In the rows, zero is written as 128.
These are runs of 6 systems, one row a step. Runs of the same system follow the same rule from any start.
seq 1, sedi:
[[124  89 173 170 120 163 129 165  91 132  96  98 109 150 132 149  71 111
  106  81]
 [121 177 116 138 109 125 100 111 175  65 114 142 174 117 139 109 128 136
   95 190]
 [143 146  95  50 148 106 164 109 121 166 170 136 105 114 112 131 163 143
  154  90]
 [112  60 158 197 122 111 116 165 110 164 101 139  96 156 138 127 105 106
  142 105]
 [136 151 138 139 112 187  91 119 140  76 131  82 169 110 124 143 122 129
  117 196]
 [138 175 103  67 143 107 189 106 113 137 129 148 151 138 139 111 139 153
   98  73]
 [102  71 129 158 127  83 117 159 151 137 110 179  65 125 107 135 142 113
  158 129]
 [140 137 156 137 110 176  74 145 128 143 173  49 151 113 132 144 100 106
  134 142]
 [155 160 113 125 154 134 175  79 101 120  97 148 170 160 161  81 119 158
  103 127]
 [ 94  96 107 112 119 102 150 150 142  97 122 173  69 114  91 184 173 138
  132 126]]
seq 2, gubu, 10 rows:
[[109  99 102  97 150  93 173 125 148 136 114 165  55 126 124 110 106 166
  132  97]
 [154 102 139 163  88  96  53 159 140 171 130 110 128 142 124 118 125 105
  144 178]
 [157 160 132 155 159 205 134  78  96 113 133  92 165 111 151 130 144 138
  126  99]
 [ 89 131 126 100 119  67 206 146 115  92 114 154 138 128 103 159 122 152
  123 134]
 [108 100 136 110 113 148  70 158 173 145 145 159  96 154 145 109 134  59
  111 122]
 [183 138 112 130 153 148 113  95 126 162 116  78  98  88 120  97 110 186
  152 119]
 [130 140 136 165 100  75 157 131  79 124 131 134 199 169 136 157 141 138
  124 168]
 [ 73 124 147 137 150 182 131 137 150  79 149 159 105 115 137 154 142  75
  119  79]
 [151 121 123  44 122 107 130 149 149 152  99 103  93 101  82  90  96 154
  136 144]
 [161 122 104 175 108 112  98 103 125 163 133 139 155 194 182 105 138 138
  100 154]]
seq 3, sezi (10 x 20):
[[133 179 124 129 159 164 167  90 119 118 150  97 145 111 161 126  95 162
  105  59]
 [ 98  89 121 120 127  77 166 140 129  98 131 185  98 149 113 149 110 123
  170 180]
 [135 116 134 129  91 167  60 158 133 167 133  86 129 124 122 141 182  99
   87 110]
 [130 165 138 139 166 106 170 104 125 133 110 113 160  97 141  65  74 161
  145 106]
 [155 107  89 102 115 123 135 112 124  98 130 188  88 178 126 167 155 144
  136 173]
 [ 90 128 165 172 113 154 107 164 120 135 147  85 145 106 131 171 139  91
  106  70]
 [134 128 135  83 153 115 137 125 151 138 112 123 141 100 116  45  82 128
  172 174]
 [162 115  76 130 105 129 123 106 120 142 118 151 102 188 155 149 168 168
   75 115]
 [ 93 161 173 185 138 115 148 147 104  99 132 127 170  81 111 169 137 107
  162  92]
 [147 103 127  49 134 174 105 128 152 129 136 126  85 133 112  95  90 106
  156 171]]
seq 4, gubu, 10 rows:
[[114 132 172 158 144 103  88 158 142 156 138 133 140  87 115  95 120  70
  183 116]
 [161 104 114  90 142 204 151  91  97 109 129  91 128 147 129 130 120 151
  132 175]
 [ 88 147 126 157  97  69 151 151 144 125 114 124 147 136 146 141 113 163
   57  95]
 [129 126 127 116 148 134  93 135 147 129 136 186 112 102 107 112 203  70
  174 126]
 [183 120 125  96 124 155 137 120  98 142 135  86  88 154 133 142  44 155
  146 127]
 [ 73 131 135 186 121  86 139 126 150 120 123 118 194 121 153  90 127 141
  100 166]
 [123 118 112 103 136 175 124 127 117 119 149 140  98 115 103 179 222 107
  128  97]
 [168 142 151 102 123 100 138 157 112 140  80 141  97 143 113 105  40 131
  132  87]
 [113 125 107 162 126 123  97  95 172 109 157 138 152 131 160 100 133 131
  142 219]
 [123 125 124 119 129 155 148 128  94 165 167  70 125 114 123 181 167 139
  113  63]]
seq 5, sezi (10 x 20):
[[122 125 170 168 125 143  63 166 150 127  92 152 126 101 108 101 145  63
  137 113]
 [168 165 102  96 129 141 112  93 154 134 139  74 123 100 136 106  80 190
  124 148]
 [106 117 116 140 125  96 190 116  93 120 152 168 152 196 163 156 133 129
  121 134]
 [ 99  94 152 142 140 161 102 159 131 128 113 133 105  75  81 145 195  90
  157 111]
 [173 155 144  95 112 138 101 139 138 139 101  82 126 126 125  88  43 143
  109 121]
 [109 146  83 152 131  86 150  87 154 107 157 183 148 161 176 121 151 152
  111 162]
 [123 102 143 130 135 141 144 148  80 145 146 103 113 105  85 194 186 118
  169  95]
 [138 117 171 130 133 166  99 155 134 129  83 125 127 138 131  68  54  85
  124 127]
 [118 152  70 119 117 102 124  92 187 106 132 135 129 120 144 117 152 188
   83 169]
 [133 145 138 116 124  92 172 140  66 156 169 130 153 148 121 186 155 115
  152  80]]
seq 6, beru, 10 rows:
[[ 76 139 140 117 178 137 167 113 147 137 172 134 140 107 162  85 109 100
  140  79]
 [116  82  96 142 108  75 134 139 150 157  94 109  91 123 111 121 136 198
   99 149]
 [190 136 141 131  93 164  65 140  94 147 134 121 153 167 130 148 150  79
  132 141]
 [121 172 137 143 179 161 170  94 127  73 119 151 123  81 127 133 115 133
  156  82]
 [ 79  89 113  96 106  73 170 144 151 120 137 133 132 159 133 117  94 146
  107 190]
 [128 120 136 150 115 134  66 150 141 199 154  97 134 124 137 114 178  91
  110  88]
 [193 148 125 129 148 155 140 101  96 112  76 115 104 101  98 133 118 180
  154 116]
 [108 130 128 127 122 122 150 124 125  74 150 189 146 189 164 145 101  93
  125 172]
 [ 57 132 142 126 135 109 131 156 163 150 161  99 141  66 112 130 166 111
  117  83]
 [184  91 116 104 125 131 122 125 109 183  90  84  95 139 114  86  89 171
  133 140]]
seq 7, veser (10 x 20):
[[ 64  94 157 133  94 128 123 186 153 109 104 121 133 142 125 134 107  92
   70 127]
 [151 154  91  94 135 127 101  85 176 150 153 112 133 126 157  63 114 156
  127 168]
 [163 127 122 142 146 114 171 107  64 148 145 132 105 139 121 187 141 154
  181  81]
 [ 94 117 174 178 103 126  94 182 134  92  87 144 154 118 105 141 142  77
  108 132]
 [121 138 109  49 135 179 127 107 172 118 140  98 136 120 137  79 108 136
   95 169]
 [140 132  99 143 141  65 180 100 102 160 154 157 106 158 153 144 113 170
  150  89]
 [130 108 154 188 118 131  69 159 125 130 102 134 116  94  93 152 176  96
  160 130]
 [123 144 153  67 116 191 131 139 127 104 132  75 165 131 126 116  86 104
   87 142]
 [124 132  90 139 148  84 177  86 139 114 128 191 124 164 171 104 114 168
  127 142]
 [127 105 118 147 123 107  92 146 140 160 144 128  85  87  92 166 200 128
  163 106]]
seq 8, veser (10 x 20):
[[139 149 133 162 102 111  91 125 150 133 104  77 175 118 140  91  91 159
  102 180]
 [176 150  97  74 141 152 156  81  92 111 149 162 135 157 125 148 167 133
  158 146]
 [ 61 118 154 173 142 105 155 159 135 108 115 157 104 100 120 161 140 112
  116  57]
 [133 102 136  97 105 122  73 157 168 160 113  95 127 117 109  68 102 117
  124 186]
 [176 154 104 122 140 165 143  71  92 139 174 111 134 171 178 152 110 154
  130 111]
 [106 135 143 187 133  77 155 138 112  86  87 169 143  97  98 163 164 139
  151 122]
 [104  95 140  54 111 172  93 169 159 138 132 119 116 124 103 108 150  69
  105 140]
 [137 150 115 142 146 125 150  92 134 149 149 100 126 145 180  97  56 174
  107  95]
 [165 116 115 168 115  82 118 120  98 124 113 158 120 128  99 162 170 154
  180 173]
 [ 95 141 159 104 123 187 110 157 120 112 148 114 152 113 115 158 159  58
  107  92]]
seq 9, beru, 10 rows:
[[131 135 173  85 100  91 132 179 100 154 120 103 178 138 101 113  99  85
  137 146]
 [134 114 104 136 171 173 103  98 168 145 131 151  68 109 153  80 140 128
  137  87]
 [142 151 112 150  84  88 146 125 114 101 123  99 152 140 122 189 111 193
   98 161]
 [121 115 163 122 149 134 128 141  96 154 148 157 165 142 128 103 157  42
  179 130]
 [101 112 114 120 147 168 141 128 168 101 103 117  63  89 118 131 113 170
   94  83]
 [163 152 128 127  83  71 110 138 119 144 122 121 183 172 142 108  94 139
  110 189]
 [125 127 120 133 166 161 122 108 120 148 169 153 109 109 131 143 203  96
  168  80]
 [119 106 147 131 116 123 166 153 112  88  85 100 101 119 101 160  53 176
  121 133]
 [118 128 129 129 121 132  84 128 153 139 138 156 176 162 161  68 147  74
  117 177]
 [131 157 100 103 145 135 152 111 126 143 148 103  99  86 116 162 174 168
  118  52]]
seq 10, sedi:
[[ 87  88 141 162 109 119 151 154 101 144 117  59 155 106 102 164 166 155
  100 131]
 [164 161 152  81 120 163  97 149 132 106  71 157 147 131 107  83 125  82
  103 121]
 [131 164  98 147 150 103 136  94 164 104 161 156  76 103 148 152  88 174
  152  95]
 [115  96 129 138 100  68 129 147  98 183 168 114 163 168 132 146 156 112
  143 171]
 [122  96 151 124 168 232 133 118 109 117  96 113 130 117 125  94 142  95
  125 122]
 [136 170 119 139 104  96 146 135 143  90  85 115 120 111 117 154  90 194
   80 104]
 [136 154 114  91 112  82  89 137 154 141 165 188 133 145 126 127 171  79
  150 146]
 [119  90 146 158 174 160 152 111 105 161 164  88 101 104 140 123 103 131
  189 103]
 [134 101 133 149  87 138 136 140 106 114  81 100 161 176 137 131 105 152
   67 175]
 [127 176 111  91 144 159 117 115 158  85 122 169 134  93 111 130 204 107
  111 107]]
seq 11, kirov (10 x 20):
[[154 148 140 183 113 118  92 138 129 161 111  57 131  88 126 133 102 170
  115  90]
 [184 145 119  99 115 118 149 107  89  93 103 174 147 180 127 132 109 134
  143 178]
 [ 53 120 138 133 152 161 159 134 143  93 160 155 120 115 138 162 164  85
  113  79]
 [113 111 142 103 126  86 113 158 159 179 110  81 131  87 103  64 100 140
  137 146]
 [199 126  86 141 113 157  81  86 116 142 139 139 101 176 159 145 143 149
  126 144]
 [ 99 162 158 179 124 101 177 138  94  86 117 125 170 114 127 181 129 141
  116  88]
 [113 110 150  51 143 143 144 148 136 119 124 153 130 130 104  79 114  75
  158 170]
 [110  96 101 156 128 159  86 115 179 155 152 105  74 122 160 129 138 150
   90  92]
 [168 159 124 156 102  53 133 125  99 153 108 105 177 120 111 131 136 177
  135 148]
 [155 134 145 106 145 192 139 117  84  93 140 174 122 162 132 156 131  72
  164 120]]
seq 12, kirov (10 x 20):
[[133 161 145 161 171 139 138 104 115 133 104 165 172 126 160  64 139  98
  135  82]
 [115  71 122 104 134 131 158 142 125 112 115 120  57 107  87 165 121 162
  158 151]
 [120 150 137 131  79 110  73 153 146 152 168 111 177 164 165 127 128  87
   80 138]
 [164 165 117 139 178 149 146  87 125 106  87 144 118  77 117  93 138 166
  157  95]
 [105  69 129 102 103 110 171 156  93 137 156 117 106 181 124 182 106 130
  125 150]
 [110 160 147 171 128 134  65 137 172 118 123 152 171 101 140  90 152  74
  119 132]
 [167 132 106  73 143 153 163 104 116 134 111  84  88  97 105 130 111 194
  134 112]
 [109 100 130 165 102  81 134 142 108 150 147 165 142 205 167 147 124 102
  113 138]
 [119 167 142 139 154 151 106 126 157  84 116 127 140  43  91 125 168 115
  161 131]
 [141 100 123  68 118 149 157 134 107 166 138  74 114 169 140 120  66 149
  100 121]]

Name the system that made each run.
seq 13 (2 x 20):
[[113 128 141 159  80  86 147 155 116 104 103 105 151 156 125 167  80 163
   81 149]
 [139 162 101 100 140 134  91  97 168 113 157 177 143 118 134  97 184  95
  154 170]]
	veser
seq 14 (2 x 20):
[[147 128  78 156 130 134 112  93 143 160 131 119 104 127 153 132 185 182
   91  85]
 [177 141 152 127  97  96 136 152  70 107 103 140 146 145  86 182 120 123
  164 145]]
	beru
seq 15:
[[148 164 136  73  87 125 144 151 116 102 104 127 151 174 132 136  68 125
   69 120]
 [ 77 137 106 150 148  89 118 120 184 127 176 181 114 104 151 123 170 107
  146 115]]
	sezi
seq 16, 2 rows:
[[ 77 130 126  98 102  85 112 174 179 124 120 178 122 130 121 114 153  92
   81 110]
 [172 151 121  96 115 118  76 130 149 182 160  67 104  89 111 122 105 146
  153 121]]
	beru
seq 17, 2 rows:
[[133  82 104  94 148 119 189 122  96 166 100 146  81 156 124 112 141 164
  116  82]
 [108 108 150 193  92 127  69 172 147 103 104 136 112 114 110 166 146 101
  115 131]]
	sedi
seq 18, 2 rows:
[[133 118 150  60 124 161 130 158 113 143 103 158 135 171 132  83 115  68
   99  98]
 [125 126  92 174 136 125 119  97 173 108 124 129  77 125 163 132  83 197
  104 123]]
	veser
seq 19:
[[123  70 124 150 177 141 175 105 115 128  91 151  81 118 124  91 104 157
  173 133]
 [114 120 127 133  66 135  97 164 134 112 132  86 123 144 117 202 135 139
   69 140]]
	sedi
seq 20, 2 rows:
[[123 148  98 112 117  71 166 108 146  78 139 145 143 122 116 151 123 180
  143 203]
 [ 90  87 154 128 129 137 130 155 105 181 190 105 144 157 148 141 139  69
  135 106]]
	beru
seq 21 (2 x 20):
[[137 206 117 145 152 114 112  92 174 102 152 131 141  76 144 107  98 152
  148 108]
 [140  90 104 107 122 119 162 109  95 137 179 126 105 182 139 179 112 148
  163 172]]
	sezi
seq 22, 2 rows:
[[ 93  71  99 103 119 154 127 140 152 137  97 118 103 131 115 113 192 147
   65 144]
 [195 169 121 145 106 104  78 141 120 151  85 153 102 127 112 139 143 138
  119  68]]
	gubu
seq 23:
[[126 110 164 102 133 152 137 147 121 130 148 115 111 153 138 120  26  90
  153 129]
 [ 86 129 103 193 142 121 109  98 180 123 124 129 140 100 161  87 161 161
  101 138]]
	beru
seq 24:
[[117  82 154 161 126 103 123 153 113 181  84 106 163 137 126  60 128 117
  132 156]
 [174 138  95  99 125 193  95 106 137 117 110 147  93 134 120 141 196 129
   90  97]]
	beru
seq 25 (2 x 20):
[[126  75  95 150 151 124 134 102 132 170 171 122  61 134 145 151 144 161
  165 114]
 [145 151 172 179 101 106 104 166  91 156 117  82 187 110 112 146 133 112
  133 112]]
	veser
seq 26:
[[108 156 153 112  98 124 128 169 113 155 150  91 175 135 132 150 155  96
   76  70]
 [138 129 133 137 166 125 124 116 157 113  78 177 115 103 125  47 103 121
  169 150]]
	sedi
seq 27:
[[128 145 149  97  99 140  61 166 168 166 158  74 132 104 126 107 107  90
  109 117]
 [183 146  98 157 166 135 138  67 110 154 118 117 120 115 148  95 125 188
  157 117]]
	beru
seq 28, 2 rows:
[[164 120 156 204 144 153 122 127  90 137  89 121 102 136 146 128  84 139
  138  67]
 [117 139 112 113 123 134 134 115 154  54  98 169 154 120 110 123 157 131
  122 209]]
	beru
seq 29, 2 rows:
[[143 108 105 144 114 119 122 123 144 122 108  72  90  91  99 150 104 208
  127 163]
 [129 162 143 100 102 121 146 137  94 120 145 149 204 185 150 131 130  84
   96 134]]
	sezi
seq 30, 2 rows:
[[120 137 131 137 106 135  87 139 153  98 188 108 100 110 120 203 101 119
  163 161]
 [ 93  87 143 114 131 146 143 133 117 180 165  71 172 155 157  87 110 103
  116 152]]
	sezi
seq 31, 2 rows:
[[147 125 133 179  93 127  88 143 103 183 124 105 146 157 150 142 165 119
   82  79]
 [128 165 148 143 177 135 157  98 124  86 109 134 157  71 114  93 113 135
  187 135]]
	sezi
seq 32 (2 x 20):
[[ 89 121  91 110 141 168 157  87 158  86 183 119 106 136 164 155 111 159
  113 154]
 [ 97 121 156 174 106  66 150 160  96 175 120 100 190 138 135 120 135 127
  110 109]]
	beru
seq 33 (2 x 20):
[[156 106 156 170 139 134 135 144  64 135  62 158 139 129  96 129 175 103
  151 101]
 [115 155 159 114 118 153 128 149 146  50 131 127 121 111 113 168  52 108
  127 137]]
	sedi
seq 34, 2 rows:
[[131 138 101 125 100 136  57 133 197 120 125 114  96  87 111 136 157 147
  103 150]
 [181 169 132 118 128 134 148  98  73 153 163  84 175 150 144 140  92 142
  153 129]]
	beru
seq 35 (2 x 20):
[[156 158 129 131 153 165  98 118 135 157 144 131 100 124 160 112 104 106
  124  34]
 [118 110 121 182 128  88 144 111 139  98 129 128 121 123 133 138  76 174
  170 203]]
	sezi
seq 36:
[[ 89 119 123 135 131 124 119 141 143 112 168 132 107  84  97 194 196 111
  154 119]
 [167 121 159  66 130 151 138 157  91 159  96 117 122 153 111  90  80  95
  125  92]]
	gubu
seq 37 (2 x 20):
[[195 184  99  92  81 118  89 119 138 113 128 122 129 153 126 158 110 158
   97 149]
 [107 162 128 143 167 116 194  95  97 113 155 168 158 142 163 134 140 121
  139  74]]
	kirov
seq 38, 2 rows:
[[170 132  88 149 106 100  80  95 143 145 161 141 114 147 143 144 152 153
  161 192]
 [114 127 160 164 142 177 161 127  73 110 155  95 151 122 125 193 142 107
  148  99]]
	beru
